In the rows, zero is written as 128.
R: rows in 3 groups, each row roughly a mix of its group's directions
R (131 x 13)
[[152 105  70 114 158 104 140 122 134 137 116 108  85]
 [134 120  74 131 186 117 150 135 111 129 129 165 142]
 [ 85  93 140 112 160 163 127 100 140 109 157 156 140]
 [145 115 143  87 131  86 118 112 151  78 138 110  97]
 [142 175 165 101  96 135 143 121 156 114 134  86 115]
 [117 160 189 139 100 143 126 136 111 116 141 148 170]
 [145 185 140 173  98 119 140 120 126 156 117 107 153]
 [136  77  80 119 121 106 111 148  98  98 124 106 111]
 [103 118 174 148  96 115  99 150 113  85 112 155 123]
 [136 100 162 113 117 131 171 174  93 116 132 157 110]
 [135 133  79 115 168 110  81 127 119 102 159 120 115]
 [110 109 160 160  98 122 135 148  87 119 156 175 135]
 [ 93 124 119 119 168 134  83 111 162  99 129 152  98]
 [135 152 162 138 125 109 121 101 158 107 152 122  66]
 [116 147  66 144 102 138 108 118 163 115 113  92 133]
 [ 95  95 118 168  75 135 132 147  99 123 121 151 146]
 [107 104 138 171 102 124  80 103 146 108 159 114 110]
 [ 90  97 125 172  99 169  93 131 119 150 126 134 139]
 [122 154 160 145  99 128 164 130  93 136 135 150 181]
 [130 131 156 160  73 114 151 154  96 131 110 139 161]
 [124 122 142 155 124 119 106  83  95  87 138 176 134]
 [161  96 102 122 107 134 156 175  92 100 142 138 118]
 [147 135 125 111 147 112 196 123 147 131  85 129 153]
 [125 120 100 167  98 125 142 131 137 165  94  78 114]
 [144 126 131 142  99 121 175 169  76 137 103 139 137]
 [159  94 127  94 109 165 128 136 165 126 122  81 114]
 [128 109 114 142  99 130 139 124 112  51 121 158 132]
 [139 130 103  95 193 139 139 104 163 138 119 105 132]
 [113  99  80 131 185 124 112  91 143 136 138 116 133]
 [134 130 121  91 171 132 119  97 159 182 122 118 149]
 [116 143 187 105  74 130 135 124 108 125 132 136  97]
 [144 140 146  90 130 111 194 134 100 128 113 159 133]
 [126  89 134  62 106 144 155 116 104 138 109 117 142]
 [101 110 122 160 112 156 119 126 118  92 174 141  84]
 [149 111 153 112  80 105 127 144 168 105 109  88 122]
 [140 179 186 118 115 120 130 115 164 114 114 114 148]
 [ 83 107 137 113 162 106  93  84 135 133 124 133 160]
 [100 131  98 169  76 141 110 138 112  85 133 133 134]
 [168 122 128  99 106 148 182 159 137 136 105 101 143]
 [ 92 119 161 136  94 145 125 152  93 114 113 178 140]
 [123 148 127 127 154 153 124 103 167 167 102 131 180]
 [ 87 151 132 165 115 133 140 150  95 109 124 177 151]
 [114 141  75 164  89 148 108 136  89 116 144 127 120]
 [123 166 109 105 118 157  95 108 133 157 140  82 158]
 [129 162  76 110 145 138  97 136 102 117 109 153 165]
 [143 128 178  98  80 135 123 148 122 114 126 106  87]
 [123 144 129 139  99 138  86  90 155 154 132  84 160]
 [156 159 139 111 127 101 123 124 134 104 147 108  61]
 [104  99 130 163 110 132 101 154  83 124 144 168 105]
 [115 150 130 153 135 115  88  88 155 170 160 106 118]
 [ 78 110  83 138 141 144 116 113 101 126 165 146 101]
 [137 101  95  93 187 130 122 103 163 134 128 114 118]
 [ 97 133 143 175 144 111 100 140 105 118 154 179 120]
 [120 128 102 170 115 114 101  75 157 102 120 106 148]
 [132 112  88 164 103 104 101 157 105 106 150 147  96]
 [145 117  81 136 140 106 175 150  79 136 114 137 115]
 [136 133  84 144 150 104 106 143 118 147 119 105 189]
 [167 109 139 125 154 106 149 145 117  96 185 107 121]
 [ 88 166 167 144 101 137  99 127 136 120  84 143 123]
 [138  76  70 130 161 106 112 118 139 138 125 117 109]
 [152 126 185 109 160 100 151 164 139 106 131 109 134]
 [145 144 110  99 178 130 155 107 170 139 106 101 144]
 [122 125  58 153 116 129 111 111 132 163 113 105 150]
 [129  61 108 120 135 159 117 133 125  97 148 151 100]
 [110 114 121 134  88 139 156 165 107 164  86 147 106]
 [111 107 191 164 117 109 123 130  96 129 153 154 133]
 [ 99 154 121 116 117 164 126 128 111 152 146 106 192]
 [160 124  73 120 132 121 153 122 164 122 121  82 106]
 [139 100  90  87 178 126 156 140 116 109 114 152 137]
 [155  96 123 104  95 150 167 176 102 129 115 120 139]
 [149 131 141 111  69 127 172 159 113 134 113 103 107]
 [168 144  88  87 158 125 171 141 134 114 114 110 130]
 [150 135 144  97 151 102 158 171 140 139  75 133 126]
 [154 117  76  92 144 129 128 118 134 105 120  97  83]
 [145 127  94  85 169 123  91 105 155 137 111  99 123]
 [104 116  62 177 140 122 128 125 111 143 143 139 147]
 [134 137 177 105 164 132 134 119 134 172  83 113 142]
 [134  89 157 137 137 110 153 142  81 164 112 159 147]
 [133 129  68 169 156  92 143 127 125 126 123 147 159]
 [127 111  97 109 132 155 155 117 154 139  96  89 175]
 [109 122 166 156  88  98  77 105 134 113 127 132 112]
 [125  81 117 165 139  96 104 121 147 138  78 131 147]
 [141 130  98 102 165 140 132 102 180 122 108  86 126]
 [121 136 130 149 116 120  70 103 157 126 140  90  88]
 [112 101  86 106 109 166 145 130 136 111  89 135 167]
 [122 129  79 110 178 143 159 100 154 103 126 119 140]
 [116 135 153 169  68 131 132 160 100 122 126 140 154]
 [126 144 130 101 168 144 147  90 132 124 162  83 159]
 [118 158 171 133 121 101 125 113 119 106 162 144  74]
 [150 139 166 143 103 114 140 154 135 172  83 127 158]
 [135 136 185 133  66 139 135 153 107 138 116 135 134]
 [150 115 153 119  67  83 138 144 138 108 109 120 106]
 [148 123  82 116 143 144 139 119 151 162 144  69 125]
 [146 136 147 119  60 122 134 169 121 105 144 126 100]
 [105  99 171 130 105 144 144 151  90 103 135 172 137]
 [116  76 125 163 121 139 118 130 112 100 156 179 122]
 [116 116  87 169 103  96 103  98 157 131 152 107 137]
 [124  96 119  86 166 118 106 121 133  85 160 139 100]
 [132 173 158 146  79 145 130 132 115 151 158 127 163]
 [123 149 150  98 109 169 126 132 143 133 140  87  74]
 [115 119 110 104 182 119 126 121 132  82 157 138  88]
 [136 108 208 117 147 145 155 114 116 118 127 121 123]
 [136 112 148 112 144 102 172 111 152 144  73 135 158]
 [ 83 147 169 139 106 157  91 123 133 135 171 130 124]
 [154 162 180  89 118 126 131 116 170 121 116 105 121]
 [ 92 108 152 140 113 152 116 131  85 170 136 160 154]
 [ 97 123 149 185 110 102  92 120 121 146 143 124 162]
 [ 95 123  90 130 106 174 110 122 119 120 108 123 181]
 [149 111  86 105 190 118 138 103 137 128 147 101 137]
 [133 120  75 141  88 131 149 160 101 109 135 143  92]
 [133  85  93 125 177 119 118 163 125 126  91 150 120]
 [129 145 167 109 162 106 119 161 105 167 108 155 153]
 [120 155 142 136 109 162 156 176 126 141  87 163 139]
 [165 136 108  92 139 128 140 114 173 121 113  74 123]
 [128 131  75 150 119 130 108  88 163 109 139  89 141]
 [158 162 159 132  71 127 157 149 107 139 123 102 123]
 [115  97  61 137 180 127 128 123 123 128 142 139 135]
 [112 167 150 166  89 124  95 112 171 127 126 114 144]
 [121 160 100 181 129 133  87 130 118 118 173 144 131]
 [120 112 185 121 122 125 148 162  92 132 133 174 114]
 [143 105  95 151  91 115 139 127 137 131  90  78 157]
 [147 109 112  99 119 153 167 144 125  62 129 135 119]
 [ 93  88 124 157  95 124  82 118  99 149 113 131 144]
 [111 188 169 143 118 107 100 119 137 153 130 106 106]
 [173 128 134  75 172 133 143 144 159 117 126 128 108]
 [112 113 128 129 123 123  89 158 123  83 153 180 104]
 [117 120 141 160  93 121 132 162  73 120 143 165 107]
 [ 85  88  87 149 150 105 104  98 123 111 147 138 123]
 [155 113  75 112 168 102 143 139 144 120 101 127  94]
 [153 121 170  79 175 125 157 142 126 150 114 132 133]
 [148 139 127  99 117 131 158 154 128  87 130 151  69]]

which group is each row in? (one row of each group first)
[156 133  72 143 154 111 122 122 165 122 101  91 138]
B
[127  80 135 134  99 141 172 153  87 135 129 155 109]
D
[176 102 105  84 173 113 145 137 143 132 111 124 112]
Z

[119 144  75 118 133 143 114 144 126 172  89 115 164]
D
[162 143 167  96 137 136 148 126 182 134 115 106 100]
B
[157 126 158  95 151 145 174 141  85 139 126 122 157]
Z
[106 131 105 165 160 135 146 123 101 140 134 148 188]
Z
[107 103 113 156 110 133  81 150  87 119 152 144  95]
B
[146 116 188 109  92 109  96 129 138  97 134 111 112]
Z
[121 115 184 152 119 111 123 131  97 103 168 162 116]
D
[172 141 143  73 131 131 137 134 153 156 101  96 140]
B
[133 135 136 146  75 104 140 166  89  93 146 144 119]
Z
[122 143 157 168  81 153 137 102 136 118 163 143  98]
B
[163 120 111 109 122 116 145 113 133 126 162  57 132]
Z
